In the rows, 128 means zero.
One turn sends every row of this set to another row. A few are shown first. Where does it send the rows asked after them?
Z670: [112 179 152 151 126 120 130 124 113 158 146 135 106 115 113 138 113]
Z857: [102 111 175 165 126 121 109 113 138 143 114 110  95 120 113 151 107]
Z935: [132 132 159 174 143 129 111 106  94 131 140 130  96 129 100 143 103]
Z232: [132 113 151 137 106 141 142  96 104 138 170 128  90 119 118 122  92]
Z407: [132 102 172 138 105 161 122  90 102 127 141 145 112 123 129 125 119]
Z791: [130 127 160 140 107 105 128 104  96 156 168 105  98 128 107 131 105]
Z17: [120 121 171 145 112 155 132 115 160 170 166 134 106 130 103 133  98]
Z147: [119 127 176 139 138 149  98 137 141 164 155 133 131  97 136 143 126]
Z677: [114 149 167 148 108 110 125 123 106 171 147 106  91 134 142 144 102]
Z330: [ 81 111 158 143 116 123 130 124 123 123 158  88 119 124 109 144 108]
Z856: [106 149 138 137 140 142 115 122 120 156 161 139 132 100 139 156 113]
Z94: [101 108 151 137 117 108 128 120 124 116 158 114 106 126 150 138 105]
Z242: [120 136 189 131  88 145  97 131 109 143 139 114 109 142 153 152 106]
Z870: [124 134 148 126 104 157  94  96 114 137 169 128 130 117 146 161 117]
Z542: [144 143 176 143 134 155 100 130 107 111 145 137  87 123 111 143 108]
Z419: [122 132 150 163 115 153 132 133 103 156 162 143 111  83 111 156 103]
Z982: [104 123 172 145  96 162 134 137 102 116 140 123 105  99  97 152 113]
Z346: [116 128 169 146 130 161  97 113 130 152 183 122 139 131 121 143 137]
Z62: [ 94 130 168 145 131 134 127 110 124 139 167  97 116 140  97 132 144]
Z665: [140 140 179 130 117 161  89 113 107 124 147 118 102 123 145 155 129]
Z197: [ 87 124 177 121  99 142 111 121 125 132 135 102 121 116  85 138 105]
Z179: [128 151 167 154 107 142 142 130 125 178 164 147 114 114 107 132 102]
Z239: [ 99 147 169 148  98 172 133 128 121 106 145 115 106 137 118 159 106]
Z919: [104 141 161 143 134 148 134 140 140 107 156 135 112 154 119 155 115]
Z567: [105 119 182 145 109 168 136 101 143 146 125 128 104 148 107 139 112]
Z723: [130 118 187 147 124 129  83 130 148 151 142 122  99 107 128 137 104]
Z430: [119 136 155 163 136 137 132 126 120 148 154 155 130 159 117 153 102]
Z225: [115  97 161 147 115 124 117 123 122 139 143 151 137 123 153 148 112]
Z684: [113 150 167 131 115 105 113 112 112 145 140 105  98 121  85 138 126]
Z92: [106 140 171 131  72 169 107 108 121 127 150 121 125 128 120 144  97]

Z147 -> Z179
Z242 -> Z346
Z919 -> Z542
Now find these:
Z197 -> Z92
Z407 -> Z225

One turn sends every row of this set to another row. A few are shown first. Where does it send the rows asked after them?
Z666: [118 124 112 150 162 143 151 137 144 130 127 155 172 104 117 130 132 160
 109 113 153 144 147 124]
Z878: [ 94 169 135 138 153  84 138 120 128 162 121 168 129 139 113  96 141 122
 118  89 156 125 127  86]
Z129: [121 124 122 137 120 115 139 130 101 157 128 118 176 145 116 132 141 138
  96 119 122 138 136  95]
Z134: [102 134 115 122 142 122 147 125 124 150 110 165 159 133  99  81 173 158
 115 121 175 117 162 104]
Z577: [118 140 100 150 157 128 132 117 142 158 129 137 191 132 104 127 141 158
 127 115 162 119 142 102]
Z690: [109 160 102  99 152 124 133 128 132 131 114 125 112 151 127 102 125 157
 121 104 162 114 138 110]
Z668: [126 149  97 137 157 137 135 134 139 131 122 155 179 107 106  98 131 152
 127 111 126 137 134 127]
Z796: [124 132  94 108 142 136 156 139 137 155 107 167 133 122 133  81 154 156
  85 112 136 108 155  95]
Z803: [118 113 137 135 122 109 146 132  92 140 114 139 168 146 111 129 138 139
  91 111 129 147 134 109]
Z31: [119 145 132 137 113 113 145 141 103 143 114 111 161 130 117 122 144 136
 112 110 121 147 126 102]
Z339: [124 131  96 117 143 131 155 128 141 170 111 155 139 137 137  95 162 158
  86 116 153 101 161  83]
Z311: [112 157 137 109 161 116 152 136 122 175 162 171 140 120 122 117 118 138
  70 124 132 112 140  93]
Z553: [104 119 124 150 122 119 145 141 105 136 122 121 159 126 114 141 142 133
 102 105 130 147 129  97]
Z782: [126 124 112 114 143 126 162 128 135 152  99 169 130 138 135  87 158 161
  84 109 157 114 163 100]
Z994: [107 158 149 134 152  88 134 122 123 163 113 180 128 144 111 103 131 123
 109  88 158 117 118  96]
Z468: [116 167 124 133 150 105 130 132 138 159 132 167 124 125 130  95 126 110
 120  86 123 134 116 101]
Z833: [ 95 138 103 135 151 119 145 133 141 108  89 145 162 163 105 107 157 126
 106 120 144 126 130 100]
Z310: [102 150  98 128 148 123 143 135 143 114  91 138 166 158 106  99 159 124
 113 124 132 124 129  98]
Z182: [117 148 104 119 137 129 150 128 140 145 118 151 148 126 123  70 170 149
 127 115 148 141 167 118]
Z262: [119 137 150 126 162 117 153 135 130 158 143 180 122 121 138 127 116 131
  74 106 144 136 134 108]
Z700: [105 132 136 139 117 112 144 144  92 140 110 129 166 126  95 126 143 141
 102 112 134 130 119  97]
Z831: [ 99 146 118 146 157 107 126 121 139 174 142 166 132 136 120 121 133 112
 109  87 150 115 121  78]
Z352: [101 143  96 137 150 121 143 131 149 118  96 132 164 167 114 112 159 122
 111 121 141 127 133  94]
Z742: [118 143 130 114 143 136 177 146 137 116 115 135 163 147 107 121 144 151
  80 138 132 103 141 111]
Z228: [115 160 140 115 156 117 141 141 120 178 145 175 139 113 117 112 118 135
  75 120 135 105 121  89]
Z38: [121 128 121 126 121 119 139 143  94 143 121 134 172 129 105 117 136 136
  95 119 105 142 126 103]
Z725: [ 97 147 102  97 150 145 140 141 125 130 146 144 145 116  95  97 134 162
 115 129 155 115 151 119]
Z760: [125 160 159 153 149 111 159 117 136 176 136 150 130 139 134 135 147 130
  86 123 144 114 138 116]
Z303: [ 94 139  91 107 157 132 132 133 136 124 123 135 110 144 121 116 123 151
 111  97 164 115 138 105]
Z143: [ 98 167 123 139 155  94 139 126 138 153 129 169 122 130 124  96 137 114
 120  83 137 141 127  93]
Z429: [123 148 123 115 142 139 176 144 145 122 121 124 164 150 121 124 146 148
  87 137 127 107 146 109]
Z667: [116 134 125 121 146 138 178 144 143 118 120 131 162 152 116 132 144 148
  81 133 137 108 147 108]
Z302: [141 164 130 138 150 126 151 125 141 149 114 130 179 125 127 111 141 168
 125 123 153 139 149 125]
Z115: [101 133 122 107 152 135 148 129 128 121 137 146 134 136 112 108 136 163
 115 119 175 137 165 135]
Z494: [126 141 131 142 157 114 142 118 127 129  99 161 178 138 103 110 137 166
 125 107 168 138 142 133]
Z448: [133 168 154 121 152 106 146 126 133 186 144 151 133 139 146 121 124 135
  87 116 148 122 137  98]
Z872: [123 163 152 112 159 104 157 124 126 177 154 161 139 138 133 119 123 144
  76 123 146 120 148  98]
Z466: [118 151 147 112 161 112 160 133 126 159 156 175 129 126 135 118 115 137
  72 115 135 135 147 109]
Z19: [ 97 121  88 134 146 140 144 127 143 152 134 158 152 123 116  96 169 147
 115 117 161 130 168 100]
Z555: [108 155 114 104 147 133 139 122 131 149 147 119 149 142 111 108 143 165
 124 131 175 115 162 114]
Z822: [118 151 120 133 156 133 144 135 124 149 116 153 191 107  88 113 137 171
 109 131 159 108 132 108]
Z814: [ 84 156 115 144 159  99 134 124 135 163 136 169 131 129 113 108 139 113
 114  88 148 124 124  76]
Z388: [114 147 155 148 154 124 161 136 129 151 132 180 121 114 118 122 138 127
  76 116 127 121 126 130]
Z965: [ 91 144 123 157 167 110 119 113 128 163 135 169 136 147 104 133 136 110
  95 112 144 113 116 105]
Z944: [116 170 139 141 149 125 150 133 131 180 144 158 139 113 114 118 142 126
  82 131 118  95 120 106]
Z818: [111 165 117 148 160 113 121 117 139 158 136 155 127 141 130 113 134 104
 109 110 116 138 119 123]
Z238: [ 96 152 101 100 155 126 130 132 124 132 114 139 119 146 105 106 125 159
 111 106 170  96 132 100]
Z973: [109 173 143 140 158  95 124 114 115 157 113 169 135 151 104 104 136 118
 105 118 138 121 112 122]

Z725 -> Z134
Z818 -> Z944
Z129 -> Z31
Now find these:
Z429 -> Z310
Z302 -> Z668
Z690 -> Z796
Z143 -> Z311
Z994 -> Z262

